In the data rows, the value 128 means zero.
Here is a table of points, one per row:
[170, 56, 151, 152, 142, 159, 118, 127, 160, 52, 186, 147, 120, 196, 132, 173, 101, 131, 166, 105, 92, 116, 148, 130, 85, 105, 99, 137, 154, 145, 120, 132, 115, 85]
[109, 101, 141, 99, 92, 99, 52, 132, 104, 145, 115, 161, 90, 155, 125, 129, 95, 83, 89, 88, 80, 109, 86, 147, 152, 135, 85, 124, 143, 152, 135, 140, 140, 67]
[108, 157, 109, 119, 81, 155, 131, 107, 87, 145, 170, 93, 161, 113, 109, 113, 114, 130, 181, 119, 177, 105, 62, 161, 83, 139, 126, 81, 185, 86, 92, 128, 141, 54]
[145, 139, 159, 153, 108, 126, 173, 104, 158, 139, 131, 110, 172, 130, 117, 98, 126, 77, 143, 146, 133, 118, 146, 141, 111, 179, 115, 115, 132, 161, 131, 126, 116, 121]
[118, 81, 149, 105, 141, 156, 83, 111, 104, 131, 111, 122, 121, 170, 153, 124, 140, 124, 74, 100, 132, 157, 109, 139, 199, 140, 138, 182, 117, 106, 101, 122, 146, 130]
[176, 152, 105, 206, 125, 117, 174, 186, 135, 81, 202, 127, 193, 202, 128, 154, 103, 88, 116, 126, 115, 164, 123, 127, 151, 100, 135, 81, 103, 92, 150, 116, 104, 67]
[133, 137, 135, 154, 124, 133, 125, 148, 173, 140, 91, 123, 168, 117, 114, 93, 92, 160, 86, 143, 167, 128, 141, 130, 96, 156, 130, 77, 107, 170, 157, 152, 129, 112]
[151, 104, 120, 114, 130, 183, 124, 166, 93, 56, 116, 74, 106, 121, 112, 210, 160, 74, 86, 133, 63, 158, 94, 119, 59, 102, 146, 179, 84, 204, 134, 138, 180, 49]
[138, 51, 52, 138, 126, 146, 70, 85, 144, 92, 213, 121, 131, 118, 159, 144, 119, 123, 94, 50, 121, 155, 136, 158, 132, 126, 102, 143, 88, 150, 154, 129, 114, 146]
[175, 198, 120, 115, 127, 162, 166, 136, 136, 118, 150, 124, 150, 143, 140, 135, 152, 101, 155, 115, 140, 154, 157, 122, 146, 175, 116, 105, 127, 145, 149, 131, 109, 126]
[140, 85, 177, 184, 158, 157, 141, 144, 179, 42, 154, 132, 115, 117, 101, 193, 119, 129, 104, 130, 141, 163, 60, 164, 161, 103, 79, 103, 106, 107, 165, 159, 143, 158]
[143, 170, 111, 162, 124, 113, 130, 137, 156, 129, 77, 132, 164, 138, 118, 132, 148, 95, 150, 111, 149, 122, 138, 114, 113, 190, 116, 101, 131, 136, 137, 112, 124, 123]
[83, 162, 127, 122, 143, 126, 123, 116, 145, 159, 105, 122, 103, 214, 138, 92, 110, 160, 165, 88, 126, 134, 93, 189, 106, 109, 125, 166, 79, 86, 75, 169, 95, 145]
[158, 102, 148, 119, 186, 120, 97, 55, 126, 146, 137, 14, 58, 199, 166, 144, 28, 109, 136, 128, 123, 109, 144, 97, 90, 210, 54, 113, 103, 15, 169, 192, 81, 83]
[104, 94, 107, 104, 138, 130, 105, 106, 207, 146, 81, 122, 119, 130, 95, 154, 124, 146, 156, 130, 108, 110, 104, 139, 117, 93, 135, 177, 107, 97, 109, 150, 97, 91]
[93, 122, 110, 142, 108, 139, 133, 100, 52, 171, 159, 120, 99, 125, 79, 137, 58, 156, 124, 186, 151, 130, 131, 195, 147, 172, 133, 89, 116, 129, 124, 80, 113, 93]
[83, 105, 161, 112, 141, 134, 96, 100, 139, 162, 118, 139, 109, 139, 115, 159, 148, 122, 140, 115, 103, 110, 132, 160, 120, 103, 124, 160, 91, 116, 127, 139, 65, 135]
[45, 163, 124, 115, 66, 179, 82, 80, 145, 47, 147, 139, 97, 133, 139, 158, 144, 114, 120, 68, 79, 228, 134, 133, 94, 107, 75, 82, 107, 120, 159, 163, 138, 113]
[105, 127, 118, 142, 118, 137, 170, 94, 153, 61, 172, 117, 148, 159, 144, 181, 134, 70, 159, 179, 103, 126, 88, 208, 130, 174, 58, 142, 63, 110, 181, 141, 96, 187]
[160, 138, 116, 163, 139, 116, 142, 110, 172, 145, 130, 121, 124, 101, 126, 124, 115, 118, 159, 177, 154, 178, 165, 108, 169, 150, 128, 93, 152, 154, 134, 143, 113, 119]
[147, 212, 135, 208, 150, 144, 185, 81, 153, 59, 133, 115, 122, 104, 98, 134, 89, 112, 48, 141, 110, 183, 135, 192, 140, 151, 93, 217, 174, 124, 133, 110, 116, 76]
[139, 166, 109, 116, 128, 176, 130, 107, 30, 101, 111, 114, 137, 60, 135, 131, 89, 153, 170, 144, 142, 104, 129, 174, 140, 104, 150, 164, 155, 95, 150, 136, 159, 66]
[112, 140, 106, 164, 160, 147, 189, 79, 10, 160, 158, 140, 91, 78, 140, 139, 123, 95, 143, 83, 181, 107, 125, 123, 134, 127, 149, 96, 108, 125, 115, 122, 118, 104]
[149, 159, 133, 125, 151, 124, 175, 149, 158, 107, 139, 153, 126, 110, 144, 121, 102, 109, 151, 139, 145, 182, 155, 109, 120, 158, 141, 78, 130, 141, 124, 140, 135, 119]
[87, 50, 109, 154, 146, 165, 143, 68, 180, 96, 165, 122, 137, 110, 136, 134, 125, 82, 73, 89, 164, 144, 88, 104, 111, 148, 101, 196, 167, 122, 178, 142, 108, 102]
[129, 163, 134, 136, 132, 147, 173, 158, 206, 117, 103, 93, 129, 15, 170, 108, 81, 166, 115, 46, 91, 75, 173, 133, 117, 146, 72, 100, 121, 69, 127, 17, 165, 116]
[142, 135, 106, 128, 108, 130, 126, 126, 195, 146, 91, 115, 142, 110, 107, 123, 121, 116, 139, 157, 160, 145, 150, 130, 148, 151, 150, 84, 114, 131, 159, 129, 156, 140]
[150, 181, 105, 158, 164, 79, 134, 121, 154, 103, 148, 163, 155, 164, 123, 136, 135, 105, 127, 167, 130, 120, 140, 168, 77, 141, 131, 98, 125, 137, 174, 119, 141, 138]
[180, 165, 152, 142, 99, 101, 108, 125, 165, 123, 131, 129, 105, 98, 211, 231, 109, 153, 65, 93, 92, 109, 59, 140, 130, 205, 158, 117, 118, 61, 87, 211, 71, 120]
[129, 105, 105, 143, 110, 131, 142, 126, 103, 178, 114, 111, 73, 143, 162, 94, 157, 115, 88, 150, 160, 114, 173, 149, 92, 152, 124, 41, 158, 110, 125, 103, 114, 87]
[123, 151, 156, 155, 161, 156, 57, 98, 53, 157, 206, 127, 139, 61, 124, 121, 145, 133, 157, 137, 120, 117, 94, 157, 120, 147, 136, 67, 160, 100, 95, 108, 136, 114]
[109, 110, 181, 118, 104, 123, 88, 126, 135, 171, 187, 111, 77, 132, 145, 143, 110, 145, 132, 110, 88, 143, 127, 115, 118, 119, 103, 163, 154, 175, 106, 145, 102, 146]
[177, 53, 137, 136, 117, 183, 143, 62, 182, 65, 123, 145, 139, 146, 106, 137, 126, 100, 142, 109, 111, 143, 127, 191, 100, 116, 58, 105, 150, 96, 128, 128, 74, 133]
[164, 70, 78, 97, 118, 137, 125, 88, 52, 151, 120, 141, 156, 80, 131, 72, 134, 171, 188, 156, 128, 167, 49, 65, 110, 200, 98, 94, 92, 109, 160, 117, 61, 105]
[125, 104, 172, 116, 68, 74, 112, 92, 138, 89, 122, 97, 124, 124, 178, 175, 95, 105, 97, 107, 150, 103, 161, 232, 137, 109, 178, 180, 139, 95, 126, 146, 74, 102]
[177, 158, 146, 155, 120, 157, 125, 79, 56, 174, 116, 99, 120, 162, 138, 129, 176, 232, 143, 86, 91, 120, 70, 163, 122, 98, 116, 125, 176, 135, 146, 141, 117, 107]
[93, 125, 94, 110, 147, 118, 94, 117, 173, 141, 146, 145, 105, 142, 128, 157, 106, 144, 117, 154, 111, 101, 87, 91, 126, 88, 119, 177, 213, 97, 131, 149, 97, 200]
[165, 132, 147, 154, 106, 122, 140, 109, 182, 136, 142, 110, 157, 108, 115, 110, 139, 89, 158, 131, 162, 118, 155, 125, 140, 159, 117, 106, 147, 144, 152, 143, 138, 114]
[198, 161, 151, 87, 163, 177, 160, 105, 149, 131, 140, 162, 184, 169, 141, 123, 123, 107, 103, 159, 153, 156, 145, 176, 96, 159, 96, 129, 151, 112, 176, 123, 123, 124]
[154, 131, 181, 95, 121, 72, 116, 136, 91, 36, 109, 107, 109, 134, 63, 119, 143, 103, 58, 85, 110, 124, 113, 44, 78, 128, 144, 99, 98, 72, 90, 171, 64, 170]
[123, 111, 110, 104, 78, 137, 130, 60, 177, 68, 213, 112, 120, 167, 117, 169, 146, 174, 104, 117, 149, 138, 121, 121, 49, 159, 99, 182, 137, 145, 128, 105, 140, 145]
[124, 106, 122, 114, 114, 99, 131, 85, 104, 110, 118, 136, 82, 186, 130, 118, 128, 124, 122, 118, 82, 88, 95, 107, 153, 107, 137, 172, 117, 134, 136, 156, 177, 94]
[143, 141, 113, 176, 60, 169, 122, 129, 127, 139, 87, 118, 51, 148, 167, 140, 100, 128, 123, 208, 140, 94, 134, 104, 96, 181, 165, 75, 109, 78, 91, 101, 145, 139]
[106, 85, 138, 112, 86, 156, 129, 102, 166, 129, 142, 144, 105, 163, 135, 118, 135, 163, 128, 117, 125, 116, 123, 111, 169, 108, 115, 168, 91, 97, 96, 157, 102, 103]
[89, 118, 131, 100, 143, 103, 69, 57, 94, 114, 161, 134, 150, 117, 132, 157, 183, 160, 113, 146, 115, 110, 120, 113, 178, 117, 126, 147, 99, 113, 114, 133, 148, 45]
[154, 145, 122, 157, 122, 165, 125, 141, 111, 150, 140, 106, 158, 141, 125, 123, 115, 102, 117, 144, 139, 105, 186, 101, 132, 166, 117, 92, 115, 159, 122, 125, 123, 170]
[106, 150, 170, 123, 83, 124, 150, 140, 110, 200, 152, 97, 96, 179, 173, 102, 145, 126, 148, 144, 121, 144, 76, 83, 102, 95, 106, 210, 109, 65, 145, 115, 108, 158]
[95, 67, 163, 95, 107, 101, 148, 82, 28, 124, 135, 107, 190, 117, 108, 197, 90, 165, 140, 113, 129, 129, 129, 128, 128, 122, 109, 125, 150, 124, 98, 163, 197, 160]
[96, 77, 152, 118, 103, 87, 124, 133, 68, 92, 148, 120, 145, 136, 140, 139, 123, 155, 114, 162, 90, 152, 102, 106, 175, 139, 102, 131, 117, 126, 98, 143, 156, 46]
[80, 75, 131, 98, 184, 127, 127, 196, 148, 127, 137, 124, 101, 170, 145, 150, 178, 157, 129, 105, 104, 155, 127, 134, 104, 156, 133, 165, 169, 96, 108, 144, 112, 72]
[123, 113, 123, 155, 134, 147, 158, 151, 93, 122, 102, 96, 40, 138, 196, 86, 133, 108, 97, 157, 190, 79, 157, 146, 119, 133, 109, 63, 128, 105, 127, 104, 167, 131]
[119, 128, 126, 100, 95, 114, 92, 88, 39, 136, 63, 139, 126, 162, 132, 177, 111, 114, 132, 102, 113, 164, 106, 103, 157, 124, 88, 155, 185, 133, 116, 117, 146, 136]
[101, 37, 146, 74, 136, 116, 173, 97, 146, 157, 128, 149, 110, 99, 156, 139, 134, 121, 116, 132, 68, 146, 124, 170, 91, 93, 143, 125, 131, 101, 135, 169, 94, 160]
Along one direction, these points spread out more than along any other. For each point below, how far along it does it lie, from 0 to 99? The average is 50, and the first point in the table lies past the average. One standard deviation of the points above along it is 16.
[133, 95, 120, 78, 115, 130, 117, 151, 155, 126, 168, 98, 94, 159, 114, 122, 137, 112, 129, 87, 102, 124, 104, 160, 204, 123, 138, 158, 152, 107, 106, 149, 107, 183] --> 66
[123, 151, 118, 170, 115, 145, 133, 128, 134, 162, 93, 116, 161, 107, 141, 115, 122, 91, 112, 150, 134, 119, 162, 91, 105, 145, 99, 86, 132, 158, 154, 160, 130, 124] --> 29
[154, 138, 125, 136, 189, 141, 151, 135, 154, 145, 109, 137, 152, 144, 108, 119, 122, 113, 124, 123, 144, 113, 150, 131, 114, 186, 135, 87, 106, 150, 108, 125, 159, 138] --> 29
[199, 115, 130, 164, 127, 142, 97, 121, 154, 134, 117, 126, 178, 107, 136, 122, 117, 83, 145, 168, 153, 141, 156, 130, 97, 146, 129, 127, 106, 114, 149, 110, 134, 144] --> 31
[122, 141, 153, 50, 183, 75, 127, 57, 178, 103, 76, 25, 119, 152, 142, 197, 112, 131, 95, 120, 112, 133, 102, 82, 153, 93, 96, 51, 128, 129, 121, 120, 47, 134] --> 59
[92, 103, 131, 93, 168, 134, 92, 202, 38, 0, 86, 100, 132, 104, 170, 47, 108, 164, 201, 155, 164, 96, 114, 158, 168, 139, 88, 141, 166, 150, 157, 122, 92, 134] --> 47
[88, 102, 139, 118, 146, 108, 96, 155, 126, 79, 142, 129, 147, 152, 165, 115, 88, 133, 111, 127, 118, 138, 107, 115, 58, 102, 157, 174, 95, 120, 100, 146, 76, 151] --> 67
[122, 96, 151, 157, 101, 104, 125, 150, 39, 147, 108, 120, 99, 147, 125, 131, 143, 161, 197, 53, 135, 153, 68, 147, 104, 162, 139, 119, 138, 107, 209, 105, 144, 112] --> 51
[160, 127, 159, 62, 120, 86, 107, 158, 123, 207, 162, 127, 50, 131, 152, 104, 113, 119, 140, 143, 173, 122, 63, 163, 92, 102, 45, 192, 69, 157, 137, 119, 152, 59] --> 59
[147, 87, 133, 171, 142, 75, 103, 80, 82, 161, 121, 78, 106, 114, 128, 92, 127, 155, 172, 139, 104, 217, 65, 199, 106, 127, 118, 152, 150, 98, 87, 119, 188, 138] --> 56
[178, 179, 141, 142, 144, 115, 119, 92, 166, 111, 173, 133, 135, 136, 117, 107, 105, 113, 153, 123, 149, 139, 168, 117, 135, 157, 163, 131, 123, 126, 196, 114, 153, 152] --> 32
[153, 147, 134, 106, 116, 60, 130, 216, 86, 115, 145, 103, 94, 71, 52, 142, 168, 140, 80, 127, 118, 125, 185, 134, 121, 92, 69, 196, 113, 46, 118, 187, 63, 135] --> 60
[107, 127, 113, 111, 121, 151, 128, 134, 95, 126, 175, 89, 119, 119, 118, 77, 107, 141, 111, 178, 123, 85, 81, 144, 141, 150, 162, 30, 157, 98, 159, 126, 157, 101] --> 33
